In the rows, zero is written as 128.
name the system of each run:
trace 1, Z691 (10 x 20):
155,129,121,120,152,140,144,123,130,162,110,116,137,111,112,143,118,118,126,133
159,118,135,129,124,130,121,130,147,107,160,148,129,117,152,128,119,137,122,112
103,134,137,137,113,104,117,116,112,121,123,147,128,118,128,105,118,114,136,149
142,134,126,112,123,136,147,128,118,130,94,115,112,138,124,139,135,135,109,156
138,125,132,129,137,139,119,129,152,110,144,129,129,150,128,129,158,141,136,102
99,130,115,142,138,133,119,130,102,139,141,139,141,123,123,110,116,108,132,114
122,139,118,115,108,129,145,138,129,132,107,108,134,115,144,143,102,136,115,142
136,117,139,123,126,108,129,118,173,129,135,126,127,134,117,141,148,134,140,133
139,105,132,140,149,136,112,131,100,139,149,142,117,129,114,116,125,117,138,129
134,155,130,134,109,141,134,141,107,107,105,123,133,117,153,123,100,135,125,122
trace 2, Z791 (10 x 20):
162,109,94,112,126,113,123,102,74,139,114,138,86,127,159,120,173,129,86,150
146,155,118,87,119,138,126,147,151,64,125,103,132,113,165,146,147,150,164,142
74,120,128,115,162,123,132,118,152,127,136,130,167,150,84,103,165,110,152,148
105,94,112,143,135,158,116,165,93,136,180,133,105,157,124,139,97,139,104,111
115,164,113,164,81,110,113,153,132,144,100,115,152,98,154,140,95,133,146,116
141,109,160,116,140,115,172,92,166,171,101,106,133,123,95,149,120,122,125,143
192,117,147,148,158,158,106,130,108,114,144,174,104,139,107,100,135,128,129,109
97,144,122,124,98,104,126,99,89,98,122,126,124,113,195,102,140,116,111,103
124,147,95,75,120,124,150,140,168,125,102,124,134,120,112,155,121,130,107,195
145,92,132,151,154,125,94,145,150,138,158,118,127,157,94,136,190,148,179,130
trace 3, Z691 (10 x 20):
108,127,149,150,150,122,121,104,96,143,135,134,135,109,118,99,118,91,159,98
144,154,105,110,113,150,144,147,125,121,104,147,131,114,137,137,85,132,87,152
125,118,139,130,98,84,124,99,169,122,133,118,120,138,152,137,173,143,131,124
120,111,125,114,180,141,116,129,97,131,140,132,119,135,82,111,138,105,158,154
146,135,135,159,112,164,147,153,96,123,111,116,154,131,160,126,100,158,108,98
87,164,132,111,103,101,126,110,184,113,130,146,112,127,123,133,116,98,125,106
138,91,85,127,139,106,109,136,116,178,131,128,131,121,108,138,166,132,124,179
156,113,163,116,160,159,153,125,94,94,138,83,125,119,158,134,122,144,171,107
117,164,149,156,112,142,129,139,162,114,119,181,165,140,100,97,90,122,111,113
104,117,96,123,91,80,120,105,114,164,128,131,71,130,151,150,140,115,77,131
trace 4, Z90 (10 x 20):
123,138,98,95,170,133,111,134,135,116,139,133,152,102,107,119,141,106,165,154
138,90,157,125,131,135,159,112,106,101,148,125,148,131,157,110,125,146,106,124
127,151,134,155,85,104,121,146,146,141,103,131,141,107,133,134,88,135,132,147
108,106,118,137,142,132,127,122,145,163,135,126,126,167,91,139,162,129,106,116
150,138,133,119,139,142,111,140,90,111,141,127,79,113,130,136,105,116,155,120
131,145,112,129,137,124,132,107,132,121,97,130,180,116,145,96,173,129,134,129
125,112,139,96,109,110,149,118,154,116,150,133,98,124,138,151,92,129,95,148
120,134,110,163,124,150,105,182,126,130,129,121,156,148,112,133,128,154,154,134
111,126,162,134,140,126,155,84,108,141,118,118,103,140,124,116,122,99,120,88
157,149,74,112,130,125,101,148,133,139,129,154,140,81,139,137,120,118,124,148
trace 5, Z791 (10 x 20):
117,121,136,161,130,122,104,130,160,160,156,161,121,148,86,128,122,113,129,93
141,122,134,146,118,119,125,125,67,153,117,119,92,102,148,131,95,118,128,124
166,147,129,119,116,129,156,117,153,117,88,118,170,101,156,128,131,146,118,136
132,115,151,106,145,115,127,96,171,113,148,157,101,153,99,121,158,116,125,133
128,126,105,131,136,142,100,145,58,111,139,136,97,136,136,107,144,123,132,137
101,146,105,117,105,129,148,138,138,114,117,88,168,113,172,146,128,144,125,118
116,123,136,113,147,122,131,133,190,146,139,143,135,139,64,145,115,112,141,154
145,91,140,175,142,135,102,136,72,150,152,131,105,141,121,115,138,133,145,108
119,163,137,128,101,141,156,127,108,98,100,113,148,104,182,122,84,128,112,100
132,137,111,111,120,94,136,104,196,155,107,156,139,126,95,140,144,113,98,155
trace 6, Z954 (10 x 20):
154,105,166,155,136,123,108,104,122,125,178,172,87,138,130,114,114,113,118,69
111,114,120,158,91,85,118,124,77,145,111,145,144,100,151,96,114,127,115,183
144,137,120,127,88,120,150,130,182,125,92,101,152,149,147,158,164,175,96,135
136,168,126,109,146,145,99,147,144,124,116,141,58,156,65,151,133,104,160,125
125,87,130,144,179,152,127,113,47,128,150,105,141,132,141,91,163,121,150,103
71,130,127,95,94,112,181,111,128,111,129,119,155,111,170,127,70,118,76,145
155,140,98,117,132,123,98,163,232,122,150,157,171,123,93,148,148,145,150,157
175,109,182,178,143,146,116,135,104,169,133,107,60,141,93,157,100,129,165,82
112,161,129,137,123,120,128,95,34,99,82,144,155,91,181,55,132,97,130,127
79,104,78,107,91,95,148,111,193,138,153,137,155,158,163,149,165,148,37,123
trace 7, Z753 (10 x 20):
148,115,129,94,163,139,151,113,157,134,145,106,139,99,135,151,118,114,140,106
163,120,125,143,125,116,117,116,160,124,145,182,154,121,135,104,135,131,105,122
139,109,146,130,102,114,132,131,106,126,128,140,73,138,124,138,100,138,101,168
154,159,114,131,124,151,131,145,115,132,77,97,122,132,129,140,163,147,143,132
88,145,152,121,146,139,139,99,134,107,132,136,126,154,113,103,142,101,130,84
109,140,87,118,129,132,107,156,115,125,147,161,141,103,123,118,91,110,123,152
114,85,138,149,108,103,142,125,102,141,128,83,153,120,161,130,140,159,140,157
145,148,150,112,137,139,147,132,195,130,117,102,126,130,99,169,120,130,154,112
152,118,112,162,149,135,90,119,124,144,159,182,126,138,120,104,149,111,110,80
122,121,114,88,107,116,150,117,91,107,133,133,96,107,172,132,90,123,80,159
trace 8, Z90 (10 x 20):
141,161,104,113,116,137,119,134,151,107,137,165,121,118,145,135,108,115,96,104
77,106,111,128,127,107,110,137,126,117,163,119,137,142,133,119,156,133,146,141
136,124,153,122,140,148,165,132,109,137,104,81,134,115,133,148,97,135,147,129
153,149,124,149,131,132,117,124,166,137,129,168,158,118,120,115,120,116,114,92
104,91,120,124,125,94,106,120,106,134,163,147,97,135,121,119,135,117,117,159
157,129,126,138,120,145,137,151,98,137,93,82,131,121,145,144,140,160,146,143
138,163,155,122,125,129,141,102,185,115,111,149,123,141,111,124,132,116,121,90
99,122,95,108,141,127,103,150,108,116,162,167,118,131,109,110,112,109,119,164
120,106,127,149,117,132,144,127,76,128,123,80,143,133,176,126,148,158,129,114
143,162,143,117,116,112,144,114,191,142,101,118,131,101,121,158,103,117,144,116
trace 9, Z333 (10 x 20):
97,112,107,113,100,116,163,137,125,174,120,85,121,120,139,179,78,136,91,151
155,155,150,157,140,127,107,133,192,155,127,135,129,122,93,148,119,114,175,74
137,99,130,120,156,116,127,83,76,135,156,175,90,114,130,92,121,87,91,124
170,159,99,148,104,157,117,176,99,110,93,123,164,107,165,123,118,163,129,140
132,116,156,115,103,81,138,86,178,108,119,126,114,152,136,128,188,147,123,150
111,140,135,93,168,174,141,161,110,117,125,122,99,147,66,139,86,111,149,164
97,112,117,169,134,144,127,123,110,139,151,103,166,149,164,116,160,135,124,40
91,162,92,99,88,75,111,123,144,128,118,152,121,84,144,129,99,94,117,174
195,82,126,142,170,142,122,148,171,165,149,119,160,124,90,153,150,159,155,150
117,119,199,124,115,126,167,89,81,103,129,118,75,130,152,119,72,109,115,95
trace 10, Z753 (10 x 20):
171,109,145,166,100,116,108,141,112,144,147,141,87,123,148,143,95,142,118,114
150,143,113,115,115,130,154,111,127,150,83,109,112,135,140,148,149,133,85,121
111,141,126,108,138,131,119,123,148,91,128,149,117,162,106,109,175,125,128,138
121,136,135,126,145,132,108,136,83,114,135,141,108,111,119,106,103,104,161,141
117,127,126,140,125,140,158,128,103,141,101,98,181,108,154,120,109,137,124,125
92,128,138,133,105,114,132,138,187,126,142,125,145,152,113,141,125,139,129,122
143,113,108,134,141,119,91,141,125,156,163,138,89,122,112,148,133,115,146,122
160,117,121,108,143,136,156,98,100,125,120,111,136,102,171,127,137,128,105,114
131,146,144,119,107,114,141,116,180,100,108,156,148,135,118,112,133,130,116,152
125,116,140,154,126,132,102,154,101,136,140,144,90,152,90,124,119,128,142,147
trace 11, Z333 (10 x 20):
162,109,132,128,108,117,118,150,125,137,135,149,92,119,115,147,91,141,114,176
167,127,152,154,136,144,136,123,109,140,99,102,114,144,127,133,155,144,146,100
105,165,129,99,129,132,144,99,123,98,104,155,113,135,130,104,128,99,98,117
132,128,87,125,138,149,96,170,136,102,158,142,153,138,123,123,152,147,140,142
109,94,143,113,115,95,148,110,115,128,142,79,116,119,161,147,137,138,142,147
109,159,146,136,139,143,148,136,152,148,91,118,160,120,82,130,90,111,150,129
123,100,123,151,128,128,114,118,140,137,178,172,119,152,129,116,133,120,83,87
146,142,99,127,107,116,98,156,83,128,120,120,94,92,154,137,112,126,150,158
168,122,142,126,141,122,159,91,161,143,87,106,170,121,128,126,177,139,133,128
112,139,167,96,133,150,145,128,137,77,147,168,98,148,104,116,74,112,110,136
trace 12, Z954 (10 x 20):
151,127,142,113,109,139,121,153,118,84,162,156,102,103,155,133,57,135,121,141
131,112,168,159,117,87,125,96,160,129,121,146,163,128,119,96,159,131,153,140
135,142,111,155,109,140,136,142,113,182,87,130,114,139,110,147,105,129,84,124
123,155,107,126,114,134,93,153,116,83,129,117,120,134,159,124,173,145,163,119
113,103,138,95,150,108,158,84,134,152,131,107,98,132,118,146,144,107,113,126
151,132,108,108,149,162,125,159,109,101,127,159,148,119,114,107,108,131,117,166
97,103,167,158,114,122,135,125,156,121,158,110,142,158,131,128,123,142,145,92
124,156,107,125,127,117,126,132,123,165,93,130,136,87,109,133,97,98,142,151
168,125,117,140,131,147,119,130,141,108,149,127,140,133,165,131,160,153,119,77
101,130,145,117,109,93,120,113,117,130,128,145,69,125,117,131,101,100,126,152

runs to name:
trace 13 (2 x 20):
98,145,123,148,125,133,117,147,94,159,112,106,101,135,107,140,107,112,148,116
105,127,93,115,147,146,143,124,124,135,132,97,166,126,150,132,146,124,121,98
 -> Z753
trace 14 (2 x 20):
89,140,97,152,140,132,104,144,109,180,117,150,111,157,65,123,132,99,113,129
155,130,91,116,127,148,129,148,110,139,126,76,120,106,173,172,134,146,133,102
 -> Z691
trace 15 (2 x 20):
90,148,154,158,117,161,149,141,123,125,112,93,123,176,124,137,121,139,128,60
76,159,78,113,122,100,96,119,137,135,138,158,115,126,122,122,148,83,114,113
 -> Z333
trace 16 (2 x 20):
116,106,118,138,131,105,127,110,130,142,154,133,166,99,154,114,123,115,129,117
132,113,151,123,107,117,141,137,133,120,128,140,116,128,124,130,87,136,114,171
 -> Z791
trace 17 (2 x 20):
87,138,162,143,118,146,144,147,115,104,112,122,137,164,106,110,108,141,135,142
113,144,119,145,107,132,128,137,143,161,110,118,102,160,109,155,129,130,103,98
 -> Z691
trace 18 (2 x 20):
121,147,102,114,122,155,105,164,154,75,164,139,119,157,147,139,146,144,122,95
118,130,123,133,123,75,106,92,96,149,120,139,105,94,138,112,136,87,148,141
 -> Z753
trace 19 (2 x 20):
116,132,128,165,129,128,113,131,142,154,118,119,138,159,103,126,165,133,147,99
113,130,108,90,133,118,136,110,121,131,139,138,91,118,136,140,110,100,93,130
 -> Z333
trace 20 (2 x 20):
133,119,89,121,152,156,123,141,132,134,137,120,138,154,126,140,174,139,113,108
106,121,145,106,133,132,132,137,109,108,150,111,87,124,121,145,90,118,150,141
 -> Z954
trace 21 (2 x 20):
97,116,117,145,127,111,127,132,115,161,108,84,142,139,117,136,161,132,153,140
142,154,112,91,141,160,155,135,125,118,103,101,123,116,140,152,115,123,122,117
 -> Z954
trace 22 (2 x 20):
67,163,107,98,130,147,122,164,153,96,143,163,132,146,88,121,87,106,118,154
108,90,87,173,112,99,96,147,116,203,144,102,129,138,124,156,160,140,127,128
 -> Z791
trace 23 (2 x 20):
187,102,99,106,116,122,134,137,153,157,137,98,90,119,149,193,138,158,98,136
185,136,142,116,140,117,125,80,153,108,107,146,106,143,133,115,205,130,126,109
 -> Z753
trace 24 (2 x 20):
177,136,195,152,105,95,135,93,172,126,99,139,104,132,120,127,140,135,143,114
154,143,116,129,151,173,125,139,109,145,114,174,91,161,74,125,110,109,84,118
 -> Z753
trace 25 (2 x 20):
145,118,140,154,110,126,121,140,135,110,149,114,144,118,169,134,124,157,148,97
130,135,132,127,121,105,141,106,157,163,115,138,115,123,112,141,114,105,108,122
 -> Z753
trace 26 (2 x 20):
169,116,156,151,114,131,120,132,128,115,143,151,114,130,142,120,116,148,125,120
114,143,126,142,107,104,118,126,126,135,93,136,125,136,109,113,148,125,131,160
 -> Z90
trace 27 (2 x 20):
138,135,139,104,147,129,138,95,116,117,105,157,92,150,95,100,145,103,107,149
128,151,117,130,130,162,117,162,87,89,116,139,137,133,132,100,120,137,136,151
 -> Z753
trace 28 (2 x 20):
131,171,117,123,154,130,118,114,153,134,106,182,168,96,90,92,111,84,138,130
135,86,114,182,113,127,105,146,117,162,182,128,128,144,156,144,132,155,103,72
 -> Z954
trace 29 (2 x 20):
188,121,122,122,99,103,120,124,157,138,112,137,84,134,133,155,157,152,100,154
163,141,164,96,169,164,144,122,113,97,111,111,84,138,101,131,134,120,168,130
 -> Z333
